Where one turn sends some rows of the set: a few examples, then the rows asked
z_345: +0.81  +2.03  -3.15  +1.06  +1.61  -0.13  -0.78  -1.86  +0.62  +2.87  -4.71  +2.04  -1.79  -0.35  -1.08  -0.70  +0.17  +1.08  -0.95  +0.38  +0.52  +0.28
z_258: -0.09  +3.69  -1.18  -1.01  -2.66  -1.04  -2.71  +0.37  -0.68  +2.10  -0.57  +0.77  +0.08  -0.79  +0.18  +1.02  -2.01  +2.10  -1.34  +1.32  +1.48  +1.87
z_127: -1.03  +2.65  -0.91  +0.11  +0.22  -0.71  -3.00  -1.30  +1.41  +1.72  -1.94  +2.81  +0.63  -2.79  +1.66  -2.71  -1.52  +1.66  -3.19  +1.73  +2.06  +2.06
z_889: +0.22  +3.37  -2.40  -1.04  +1.69  -2.35  -0.88  -0.83  +0.91  +3.44  -4.49  +0.68  -1.00  -2.36  +0.87  -1.63  -0.66  +1.48  +0.28  +3.25  -0.37  +2.37
z_638: -1.41  +2.69  -2.35  -0.77  -0.10  -1.10  -1.93  +0.32  +0.54  +0.60  -1.53  +1.57  +0.15  -1.28  +0.97  +1.07  -1.37  +1.35  -1.45  -2.17  +2.77  +0.54
z_669: +0.39  +1.15  -2.69  -4.10  +1.67  -0.30  -3.39  +0.31  +0.57  +3.01  -3.09  +2.22  -1.22  -0.72  +0.39  -1.43  -1.41  +3.16  +0.08  +2.22  +1.17  -0.99
z_888: -1.69  +3.32  -2.06  -0.10  -1.25  -0.54  -2.18  -0.13  +0.27  +2.93  -3.90  +4.07  -1.82  -1.03  -1.05  -2.25  -2.58  +0.40  -1.54  +1.46  +1.11  -0.48
z_601: -1.82  +3.07  -3.72  -0.08  -0.35  -0.29  -2.93  -0.54  -0.87  +0.97  -5.41  +1.83  +0.58  -1.58  -1.41  -1.85  -0.58  -1.04  -1.08  +2.50  +0.09  -0.22
z_379: +1.24  +3.45  -2.49  -2.58  +1.85  -1.43  -2.53  +2.00  -0.11  +0.12  -1.63  +2.73  -0.81  -1.54  -0.68  -1.38  -1.31  +0.70  -0.59  +1.45  +3.63  -1.20
z_927: +0.20  +5.23  -0.73  +0.15  -1.09  -1.57  -2.62  -0.88  -0.22  +1.54  -2.71  +1.68  -0.74  -0.01  -0.76  -0.49  -1.19  +1.04  -2.36  +2.44  -1.19  +2.36
z_3: +0.13  +4.06  -2.81  -0.82  +2.35  -0.36  -2.95  -0.09  +0.21  +1.40  -4.23  +2.23  +0.14  -2.55  +2.99  -0.66  -0.42  +1.78  +1.16  +3.18  +1.87  +0.73
z_700: -0.83  +3.39  -2.24  +0.86  -0.51  -2.40  -2.65  -0.30  -0.65  +1.16  -0.72  +1.40  +0.76  -1.22  -0.82  +0.61  -0.66  -0.59  -2.61  -0.42  +0.37  +0.85
z_705: +0.01  +2.47  -2.68  -2.93  +1.47  -2.56  -4.01  -0.57  +0.17  +0.14  -4.10  +4.18  -0.41  -0.48  -0.12  -2.62  -0.50  +0.14  +0.19  +0.04  -0.17  +1.53
z_964: +0.44  +2.26  -2.12  -0.14  +0.89  -3.28  -3.71  -1.18  -0.63  +1.12  -1.96  +3.07  +0.39  -0.50  -0.64  -1.72  -0.01  -0.37  -2.02  +0.72  -1.35  +2.56
z_501: +0.58  +3.84  -0.89  -1.35  -0.70  -2.52  -0.18  +0.59  -0.49  +1.69  -2.67  +0.74  -1.11  -2.37  -0.38  -2.48  -2.54  +0.04  -1.04  +3.40  -0.07  +0.65
z_105: +1.11  +2.47  -3.10  -3.20  +2.59  +0.14  -2.55  +0.35  +0.72  -0.21  -4.14  +2.26  +1.01  -1.67  +0.66  -0.30  -1.73  +2.00  +1.53  +0.61  -0.57  +0.77
z_719: +1.09  +4.06  -1.84  -1.12  +2.36  -0.89  -2.36  -1.04  +0.76  +0.18  -4.77  +2.65  -0.21  -0.33  -0.19  -1.38  -1.02  +1.32  -0.74  +1.94  -2.49  +2.16
z_361: +0.50  +1.91  -2.83  -3.11  -0.66  +0.12  -2.68  +1.23  -0.18  +1.34  -1.74  +0.79  +1.14  -1.98  +0.68  +1.31  -2.02  +2.55  +1.17  +0.01  +1.71  +0.88
z_990: +2.12  +1.06  -2.39  -2.11  +0.09  -1.11  -4.46  +1.35  -0.06  +1.48  -3.41  +1.80  +0.55  -4.17  -1.29  +0.89  -0.59  -1.03  -1.04  +1.00  +1.87  +0.66
z_21: +0.49  +2.32  -0.92  -0.49  +0.66  +0.13  -3.37  +0.16  -0.19  +0.81  -3.22  +1.59  +0.27  -1.80  -0.44  -0.68  -1.43  +0.32  -4.30  +3.34  -1.74  -0.48
z_384: +0.11  +3.08  -1.88  -2.83  -0.46  +0.65  -3.39  +0.27  +0.79  +3.19  -3.15  +0.40  -1.54  -1.41  +0.15  +1.10  +0.26  +2.69  -1.02  +1.19  +2.60  -1.22
z_8: +1.21  -0.46  -3.73  -0.27  +2.29  -0.58  -1.29  +0.39  -0.89  +1.11  -3.87  +2.15  -0.74  +0.16  +0.36  -1.32  +0.37  +2.06  -1.05  +1.25  +1.18  +2.35
z_45: +1.14  +2.78  -2.48  -0.75  -0.86  +1.01  -2.16  +1.88  -1.68  +0.51  -3.90  +1.17  +0.35  -3.05  +1.73  +0.66  +0.82  +0.84  +0.72  +1.95  +1.42  +0.51
z_142: +2.73  +2.06  -2.50  -0.21  +3.64  -0.65  -3.13  -1.24  +0.52  +0.31  -2.78  +2.41  +0.05  -1.83  +0.19  -0.06  -1.10  +0.51  -1.16  +1.11  +2.80  -0.65
z_168: +0.81  +2.53  -1.96  -1.89  -0.86  -1.26  -1.87  +1.22  +1.24  +3.18  -2.66  +0.49  -0.52  -3.94  -1.57  -0.23  +1.52  +0.60  -1.42  -0.14  +1.40  +1.91
z_458: +0.16  +0.08  -1.18  -1.25  -1.49  -0.98  -3.48  +1.19  +0.52  +3.07  -2.61  +3.77  -0.68  -2.86  +0.48  -1.22  -2.07  +1.30  -2.51  +1.01  +1.62  +2.78
z_997: +1.95  +1.64  -0.48  -0.50  -1.52  -0.34  -0.42  +1.71  -1.60  +0.45  -1.69  +1.19  -0.42  -2.31  +1.64  -1.16  -1.33  +1.50  -1.52  +2.12  +1.13  +1.64
z_692: +0.58  +2.87  -0.31  -0.16  -0.31  +0.96  -3.23  -0.27  +0.63  +1.82  -2.55  +0.46  -0.67  -1.72  +0.88  +1.17  +0.04  +2.09  -4.34  +1.75  +1.13  +0.17
z_248: +0.87  +0.03  -2.50  -2.62  +1.78  -0.58  -2.91  +0.42  -0.12  +2.35  -3.90  +2.03  -0.29  -1.17  -0.74  -1.89  -1.25  +1.49  -1.67  +3.04  -2.44  +0.17
z_917: -0.82  +1.95  -3.09  -3.25  +0.53  -1.14  -2.47  +0.39  +0.89  +0.53  -4.38  +2.54  -0.71  -1.11  +0.48  -0.44  -0.30  +1.28  +0.69  -2.33  +1.79  +1.15

z_997 -> z_501
z_888 -> z_345
z_700 -> z_964
And these:
z_258 -> z_927
z_601 -> z_8
z_248 -> z_669

